In the rows, zero is written as 128.
The same turns and mirrors carry the whole set onto itself and the rows of a family onto each other. Which other rows belong to the same family as each row named below? List them in the order they appear above.
These 32 rows form 4 families of 8 rows each.
nezin: [163 109 128 108 113 144  89 142 110 138 155 140 137 106 136  98 138 168
 128 170 106 115 134  81 144 131 126 139 111 132 125 146 123 136  90 158
 129 109 129]
dobo: [160 105 116 121 104 152 126 140 113 107 134 157 114 136 115 163 151 131
 151 131 143 119 165  97 134 117 147 120 124 115  97 107 115 140 128 134
 102 157 135]
kikaz: [148 101 116  97 111 148 106 144 120 106 131 162  97 116 116 153 177 157
 169 136 144 116 153 101 136 115 155 124 137 145 115 138 129 135 123 129
 114 153 114]
neti: [147 136 142 109 131 136 112  88  97 125  77 147 161 161 101 120 181 151
 163 134 124 104 122 152 127 144 133 117 131  88 116 161 129  97  98 125
 118 144 146]
muruz: [161 121 129 130 108 141  91 153 115 137 178 150 138 120 143 113 123 145
 112 165 123 113 143  96 131 143 133 145 115 145 138 143 125 134  91 142
 136 101 139]
mamuv: [148 105 111 126 100 139 111 143 108 107 139 146  98 132 120 165 152 152
 162 129 158 128 156 114 121 131 164 124 124 142  94 133 132 143 132 131
 111 145 117]
zek: [127 120 149 152 118 145  87 129  89 138 105 120 159 159 130 124 136 129
 148  88 115 115 137 170 107 121 167 115 149 108 101 150 132 101 113 110
 118 127 129]
tok: [159 112 152 129 118 135 107 153  96 135 166 163 134 115 138 106 110 147
 128 155 103 122 147  89 142 150 142 138 116 131 126 145 117 137 101 171
 123 115 126]
duvig: [139 108 149 130 124 112 105 134 159 164 142 124 165 154 139 128 123 112
 117 104 124 129 125 141 120 122 115 139 161 108 174 124 112 106  91 121
 133 117  87]
Zemi: [118 146 125  93 141 133 113 136 105 118 147 128 109 134 107 162 144 157
 163 122 172 128 137 119 138 119 158 163 157 107 127 139  95 122 165 147
 130 142  94]
Suge: [127 168 135 102 123 124 101 126 125 154 163 132 141 110 136 112 121 127
 117 161 138 113 114 100 147 128 141 185 127 126 148 161 117 133 124 142
 162  94 121]
pato: [139 161 141 100 134 118 109 127 116 158 159 126 154 106 134 100 115 151
 119 138 133 121 123  85 142 132 149 165 147 122 133 146  96 130 140 141
 168 100 109]
bom: [107 125 155 134 130 132 107 123  97 155 105 132 149 144 117 116 128 138
 158  80 128 115 134 160 116 113 153 101 151 100 110 151 133  71 120 110
 139 132 118]
Lis: [119 116 135 149 130 140  93 123  84 152  91 110 149 151 130 126 141 144
 153  85 145 118 126 165 120 123 150 125 167 109 114 129 126  84 130 118
 121 129 126]
laten: [142 122 149 100 114 111 120 106 167 148 107 156 150 156 134 111 133 109
 149 150 137 116  93 163 144 138 107 148 137 101 165 161 140 138  91 142
 131 141 100]
gimi: [147 101 142 134 110 128 101 123 152 135 148 150 176 164 132 122 114 116
 125 109 124 117 138 158 101 124 130 136 154 102 169 116 123 121  85 124
 116 120  89]
sunuv: [101 151 129  83 121 138 123 120 115 125 135 148 100 131 101 158 150 160
 160 137 144 114 136 123 134 105 163 179 137  95 110 150 116 122 155 160
 130 141 101]
sukun: [151 123 127 119 124 142 104  90  99 137  61 133 147 152 122 125 181 145
 168 126 141 102 104 152 142 140 132 131 150 120 108 151 139 104 110 114
 119 147 150]
pufid: [117 155 124  96 111 138 136 126 122 133 125 126 101 131 108 160 133 122
 167 119 159 121 128 110 149 102 151 165 133  90 111 130 110 132 166 146
 136 157 116]
bosid: [116 151 110  93 120 124 115 105 103 118 133 126 105 127 110 170 151 145
 164 127 176 123 129 122 133 116 155 169 134 110 110 139 122 137 160 136
 127 134 108]
zovu: [129 148 141 101 130 121 102  81  91 137  83 137 146 157 130 126 168 134
 160 119 134 100 106 163 136 140 119 127 141  98 113 165 144 119 114 117
 128 144 161]
peke: [151 139 129 119 131 173 104  82 100 136  68 137 129 149 107 107 166 134
 147 126 140 108 115 144 145 140 126 130 124  94 121 162 142 101 111 134
 114 149 152]
negel: [125 167 149  84 119 127 118 106 112 146 153 148 147  99 130 105 130 137
 123 135 113  99 124  84 139 125 142 184 129 118 143 142 119 137 133 154
 156 105 112]
Bibo: [162 129 137 138 106 140 111 171 117 142 158 155 149 116 110 103 124 135
 120 166 107 110 145 100 154 129 144 136 129 145 118 135 127 130  90 160
 126 108 148]
Lom: [165 132 144 102 118 122 120  97 182 149 107 150 141 144  90 116 157 113
 122 139 120 126 108 136 140 134 110 135 140 118 162 160 146 131  79 141
 120 142 107]
dom: [144 114 148 133 136 121 108 126 155 157 159 125 151 156  95 123 106 118
 109 102 125 148 131 152 120 123 123 130 155 105 166 127 130 102  95 144
 116 130  90]
kemo: [123 100 164 124 128 124 106 116 136 147 147 146 169 142 121 120 103 119
 129  99 127 123 118 146 106 119 107 126 153  91 180 118 121 103  99 138
 129 133  90]
volib: [165 111 146 108 118 120 112 116 169 150 111 137 156 161 128 123 156 115
 138 155 118 120  96 138 147 140  96 151 135 111 166 155 126 123  71 134
 124 138 103]
bagi: [134 127 135 146 138 163 105 109  94 153 104 129 143 144 120 108 123 124
 133  73 143 127 142 148 125 127 162 115 153 107 120 133 132  79 135 106
 129 139 134]
tus: [128 182 136  98 117 118 117 125 117 158 161 136 149 112 108 109 117 132
 122 144 131 100 119 102 156 116 128 178 148 118 144 131 120 121 124 158
 156 104 146]
magu: [146 107 126 111 117 130 122 137 112 112 148 189 102 133 118 159 148 161
 154 131 140 121 175 105 126 131 167 119 145 131 100 132 119 130 126 134
 116 150 128]
Nife: [159 113 164 112 116 129 124 108 164 135  96 165 170 142 111 107 152 111
 146 152 114 119  95 139 129 144 126 135 133 105 169 160 125 134  86 139
 127 152 100]

Same family as sukun: muruz, mamuv, duvig, Suge, Lis, bosid, volib
Same family as dobo: pufid, peke, Bibo, Lom, dom, bagi, tus

The same turns and mirrors carry the whole set onto itself and the rows of a family onto each other. Which other rows belong to the same family as each row named below? List them in the order they appear above.
These 21 rows form 7 families of 3 rows each.
rezu: [108 143 116  77 134 146 128 126 122 162 144 119]
bilek: [104 136 103  78 137 150 131 120 113 155 142 111]
Lofuz: [141 145 122 141 126 107 135 124 145 118  82 122]
Duta: [142  97 115 136 138 113 118 108 131 112 174 126]
rovin: [139 137 124 146 112 121 127 128 128 128  75 118]
kopon: [148 102 129 132 131 112 111 112 123 111 173 105]
Rafu: [153 100 128 136 114 111 118 121 128 111 170 125]
Ruso: [110 134 119  89 142 156 128 135 117 170 136 120]
pes: [138  87 112 140 119 126 118 120 130 103 164 136]
Dunel: [138 139 125 143 125 109 128 125 122 129  72 121]
bon: [144 101 126 139 124 108 113 125 120 109 175 114]
puge: [151 138 129 136 147 113 139 138 139 132  82 126]
Dos: [157  94 136 132 126 100 121 114 120 118 166 121]
peb: [ 98 149 110  91 144 155 137 136 122 148 137 124]
nimas: [ 91 134 120  91 130 154 140 140 112 143 138 112]
gul: [146  80 119 131 131 110 132 116 118 118 164 123]
lede: [106 153 119  87 143 160 136 116 125 134 142 109]
tuleb: [143 138 140 130 122 108 146 130 138 128  81 106]
Zalu: [102 127 107  84 135 146 134 135 103 158 141 118]
reler: [126 140 139 137 119 107 132 135 127 125  73 106]
luk: [130 144 137 141 133 112 129 135 125 130  76 116]

Same family as Ruso: rovin, kopon
Same family as pes: puge, lede
Same family as Dos: Zalu, reler
Same family as rezu: Dunel, bon
Same family as Lofuz: Duta, peb

The same turns and mirrors carry the whole set onto itself and the rows of a family onto each other. Which other rows belong to the same family as each row named below? List them in the order they appear above.
These 32 rows form 4 families of 8 rows each.
Mes: [136 156  89 154 135 106  97 142 147 115 112  99 101 128  67 149 145 131
 176 138 143 130 114 117 153 138  59 102 120 154]
vofa: [126 135  96 128 122 108 138 143 143  81 126 120  72 122  95 150 122  91
 103 166  92 134 117 114 162 165 104 136 124  97]
piv: [142 148  72 159 153 108 128 154 149 100 109  93  92 134  65 135 138 143
 146 137 121 157 115 108 158 151  69  97 106 167]
Dalos: [181 133 138 144 160 131 119 151 139  98 119 113 143 150  96  84 139 140
 174 148 134 125 133 105 139 138  97 134 112 156]
vas: [129 118 102 139 130 139 116 142 129  88 134 153  92 187 106 147 169 106
 147 168 125 130 162 119 168 134  79 131 131 142]
Zizu: [122 100 106 160 108 103 111 137 126  92 167 135  80 110  63 117 162 128
 155 173 138 128 178 108 150 144 103 120 161 146]
val: [136 117  85 151 138 114 117 146 121  80 122 127  96  92  50 108 162 122
 160 175 122 130 174 119 138 120  96  94 151 137]
tiliz: [136 126 124 127 108 146 113 176 150 110 155  91  99 140  99 104 100 149
 110 151 108 125 138 122 164 143 113 159  81 172]
Vugeb: [115 103 133 124 110 125 104 135 189  82 139 119 115 110 121  98 118 128
 114 160 119 138 152 150 130 171 131 123 118 137]
Kenov: [141 153  80 182 139  91 134 153 133 107 145  95  98 130  66 126 140 111
 167 142 128 138 106 120 171 143  74 114 101 158]
kug: [131 119 121 121 113 109 128 154 156  85 148 135  61 112 120 154 118  87
 103 179 114 125 133 137 159 148  91 139 107 108]
Vutog: [103 137  87 145 117 114 126 137 147  76 136 143  65 108 107 132 127  79
 113 155 118 130 120 150 157 143 105 127 117  99]
kivas: [180 141 128 145 159 126 136 135 147 100 130  98 132 130  72  93 153 127
 159 141 145 135 152  96 147 149 128 139  82 138]
sus: [126 151 134 128 153 119 158 137 130  93 121 118  96  98 102 104  98 138
 132 131 125 139  99 115 124 122 132 116 116 155]
Kevi: [129 124  95 145 158 131 121 126 155  98 108 146  82 175 107 140 167 115
 141 140 117 143 180 132 144 134  99 137 126 126]
zolu: [123 138 131 147 131 126 125 156 143 102 134  99 100  93 105 107  96 148
 165 131 127 136 105 118 135 103 138 120 118 172]
retib: [117 129 116 124 127 147 134 171 139 102 133 111 104 146  93 118 123 143
  89 138 117 161 142 113 167 136 110 171  82 165]
Gagi: [124 114 102 135 120  94 122 137 126  89 146 116  69 103  46 134 175 115
 158 188 144 122 165 109 142 125  83 116 129 130]
Vode: [120 113 104 133 118 121 113 129 157  89 115 162  77 157 109 149 146 131
 146 153 138 135 190 137 152 136  71 123 131 129]
Leruz: [120 107 114 127 115 121 112 122 170  86 137 125 126 127  88 106 132 130
  89 162 129 151 156 131 127 155 154 112 129 132]
gazu: [184 144 133 146 135 134 110 152 136 102 125 107 107 120  66 102 154 132
 190 145 146 120 137 103 141 138 118 156  98 157]
Vire: [115 127 131 133 108 127 109 149 139  74 142 132  77  92 138 137 135  85
 113 167 123 121 108 110 139 151  96 126 112 113]
mip: [131 134 104 145 109 145  89 150 134 101 136 173  76 145 116 145 140 118
 128 135 124 138 178 126 162 127  76 131 124 136]
tigip: [128 129 107 129 149  95 144 144 111  79 138 118  82 114  47 133 163 110
 152 179 120 130 170 108 141 125 120  97 134 150]
Kunem: [128 140 128 139 143 114 142 171 127  83 131 117 100  75  85  77  97 129
 138 139 128 139 121 134 133 106 131 138 101 151]
Pom: [137 147 100 172 141  96  99 159 153 117 137  84  92 114  79 132 138 124
 154 162 122 128 117 116 162 139  51 110 151 135]
basi: [131 100 119 109 116 143  98 144 161  67 128 128 129 124  99  87 128 126
 100 179 126 129 155 122 141 157 121 129 123 109]
rov: [113 112 120 127  99 137  88 124 172  82 146 117 115 128 103  76 117 120
 126 156 145 128 152 122 125 178 116 126  87 139]
tig: [129 123 148 151 140 108 134 170 144  77 128 113  85 105  97 100  98 124
 177 163 153 140 120 116 120 107 126 129 123 176]
kanur: [109 125 114 135 112 125 123 167 150  93 155 114 111 171 110 108 104 137
 101 145 136 153 113 129 168 137 106 142  84 170]
bomok: [177 158 136 153 153 120 101 158 156 111 126 119 106 140  69  95 130 109
 189 145 142 127 155 131 145 149  90 158 111 152]
mima: [120 134 111 134 110 139 107 185 153  96 138  85  93 142  94 103  82 140
 119 160 131 141 137 107 158 113  85 132  72 163]

Same family as kug: Mes, tiliz, Vugeb, zolu, Gagi, Vode, gazu
Same family as Kevi: vofa, piv, kivas, sus, retib, Leruz, tigip
Same family as kanur: Dalos, vas, val, Kenov, Vutog, Kunem, basi

The same turns and mirrors carry the whole set onto itself and the rows of a family onto each other. Which other rows belong to the same family as each row named below? List them in the order they appear above.
These 40 rows form 5 families of 8 rows each.
lut: [123 111 137 161 144 129 108 120 175 133 129 154 102 153 104 174]
fiz: [143  99 120 200 129 119 122 126 161 123  81 131 134 100 128 139]
lerog: [121 108 153 184 200 130 117 124 167  86 103 148  85 111 138 135]
Geleg: [114 117 134 188 200 129 120 101 161  97 113 131 111 118 158 167]
fipi: [117 115 127 161 145 130 114 130 168 129 111 179 111 159 108 167]
dut: [125 109 128 125 196 140 146 133 137  88 123 145 121 134  91 171]
zaro: [121 111 126 189 126 135 113 128 158 115  71 150 134 103 135 124]
Gik: [120 127 136 119 185 112 150 111 136  88 145 156 110 141 115 128]
Mesan: [156 108 117 125 182 120  99 117 144 121  90 174 111  97 134 149]
mer: [153 100 132 127 190 118  91 115 141 132  92 160 115 126 127 127]
Nosok: [109 120 127 178 131 141 165 115 154  81 137 122 124 109 114 166]
Mis: [144 101 138 196 139 134 114 115 164 129  87 143 153  96 132 143]
teb: [145 102 134 145 175 133 142 100 131  81 111 105 128  72 135 126]
Piba: [141  92 125 185 136 144 104 118 160 122  80 125 130  92 127 163]
binuk: [127 106 140 166 151 138 100 125 147 136 133 169 121 153  98 163]
kodu: [141 109 108 126 119 129 139 107 133 127 120 130 156 122 107 154]
narev: [116 117 138 108 188 139 134 100 135  87 142 149 107 134 116 151]
Riz: [107 111 141 181 135 137 160 113 154  91 135 109 132 139 107 140]
vuso: [159 109 118 130 179 127  85 128 137 117  87 163 121 117 140 155]
Mez: [146 103 126 118 118 129 136 127 137 115 111 150 129 118  88 122]
nadu: [140 109 133 118 192 124 140 102 140  97 149 130 104 131 106 168]
zap: [136 112 125 145 174 131 147 110 121  77  96 126 138  79 138 118]
Funoz: [115 115 120 110 179 124 139 114 134  84 138 139  89 137 110 148]
Bome: [129 114 131 190 197 136 127  76 166 105 119 150 104 121 141 163]
Kofov: [131 103 130 118 123 123 127 156 129 107 107 135 137 112 101 130]
tib: [121 116 122 162 147 131 127 144 158 145 120 150  86 148 107 166]
zopo: [130 104 118 109 126 116 148 120 144 127 117 157 133  97 109 133]
vupuz: [140 102 138 142 170 130 131  83 141  68 105 131 154  85 135 127]
gopug: [102 105 140 175 140 130 173 104 160 100 137 120 119 117 104 141]
bemi: [136  77 128 150 169  99 134 100 114  68 107 121 138 109 127 125]
Kap: [108 135 140 184 142 126 142  95 150  84 126 134 123 119  88 147]
pem: [145  89 115 122 116 135 137 139 142 106 124 151 138 101  97 137]
dide: [124 136 128 156 147 158 123 131 180 145 120 161 106 126 118 166]
Neni: [138 108 133 180 119 119 113  97 157 126  99 131 120  98 150 120]
rolu: [140 109 106 127 190 132  84 126 157 100  99 168 128 103 134 145]
fimo: [152  79 120 119 178 135 111 139 147 132  96 145 116 112 156 146]
zumu: [130 112 141 196 194 141 107 110 152  86 106 124 106 137 134 158]
Lera: [133 111 121 146 168 119 153 107 148  75  92 116 119  79 146 128]
zodad: [119 112 153 178 131 124 173 104 142 114 126 112 116 129 106 150]
mavon: [116 126 146 184 204 123 118  91 154 107 102 131 105 134 142 153]

Same family as bemi: lerog, dut, kodu, Kap, dide, Neni, fimo
Same family as lut: fiz, Geleg, narev, vuso, Mez, zap, gopug
Same family as Piba: Gik, binuk, Bome, Kofov, rolu, Lera, zodad
Same family as mavon: fipi, Mesan, Mis, teb, Riz, Funoz, pem

The same turns and mirrors carry the whole set onto itself and the rows of a family onto each other. Which other rows belong to the same family as each row named below? List them in the order they appear above.
These 28 rows form 7 families of 4 rows each.
nupet: [128 145 132 118 157 116 145 147 163 118 110 117 151 114 122 160 171 136
 106 119 131]
gezoz: [136 118 119 142 130 119 130 113 137 150 108 138 106 176 110 118  91 160
  95 124 116]
butu: [126 156 143 108 143 122 154 150 167 119 105 133 151 103 113 146 152 127
  98 129 137]
Nake: [155 123 107 160 139 117 114  90 141 144 123 127 146 152 123 118  99 160
 101 122 114]
muki: [124 108 124 103 100 140 130 117  79 127 141 119 138 113 108 110  92 122
 132 128 110]
leni: [ 82 128  92  91 153 160 113 125 152 114 137 124 127 140 133 117 119 109
 134  93 131]
kirar: [171 122 126 140 116  97 131 132 128 142 124 143 140 166 112 111  98 129
 100 123 123]
Futer: [ 91 136  78 105 146 154 110 112 151 126 136 112 136 133 131 140 155 126
 144 112 128]
lepag: [131 126 143 115 126 152 143 112  88 144 115 124 118  89  97 118  94 124
 127 141 123]
Minod: [128 144 159  96 116 129 138 169 145 108 120 114 143 117 111 135 157 112
 113 120 142]
Rurov: [ 94 146  76  97 134 136 112 130 154 124 140 121 125 136 145 127 122 120
 156 109 148]
vifo: [100 140  80 127 138 146 110 118 136 119 150 104 122 144 137 131 126 120
 149  77 131]
tid: [114 121 126 121 125 142 134 117  85 154 129 118 147  89  99 114 106 116
 117 126  93]
foten: [106 149  79  95 113 135 117 131 157 105 138 131 133 162 139 124 126 116
 137 107 145]
nipo: [ 95 154  77 101 137 158 118 114 156 118 135 121 126 138 132 106 141 130
 146 115 135]
Bav: [162 118 121 150 137  99 113 124 145 158 129 135 133 156 127 111  86 143
 108 120 128]
fofug: [158 136 109 153 139 128 137 109 133 143 123 152 124 161 135 106  84 145
 105 129 133]
kanu: [124 123 130 135 126 134 128  98  90 150 114 110 151  85  96 135 110 136
 121 129 107]
rigel: [118 114 135 118 122 131 131 123  80 141 134 111 143  88 116 116  86 129
 137 125 116]
zakap: [ 98 123 138 130 117 142 155 121  76 145 108 122 125 117 103 124 100 140
 116 129 105]
tepoz: [ 97 140 155 113 141 131 152 160 157 117 100 126 129 139 115 149 149 138
  90 111 131]
deki: [128 147 149 109 168 113 148 165 155 116 104 118 140 124 115 129 147 114
 103  99 134]
zukel: [ 72 146  88 101 133 149 126 126 142 123 114 112 107 158 122 124 133 129
 137 100 131]
Gitak: [112 111 138 132 120 150 148 110  89 145 136 127 147  93 100 141 112 128
 149 120 130]
kune: [130 141 160 112 143 121 143 172 161 120 122 119 141 108 130 142 150 128
 114 121 150]
zif: [168 122 115 153 140 105 134 105 150 137 125 133 127 165 111 128 104 159
 129 113 142]
Rubuf: [137 134 156 125 144 118 137 156 156 116 123 112 138 107 111 171 141 125
 100  94 136]
liri: [165 122 106 139 145 105 126 111 148 138 123 132 134 155 117 104  91 154
  91 118 103]

Same family as fofug: leni, lepag, deki
Same family as kune: Rurov, Bav, rigel
Same family as tid: butu, nipo, liri
Same family as muki: kirar, Minod, foten
Same family as zakap: gezoz, tepoz, zukel

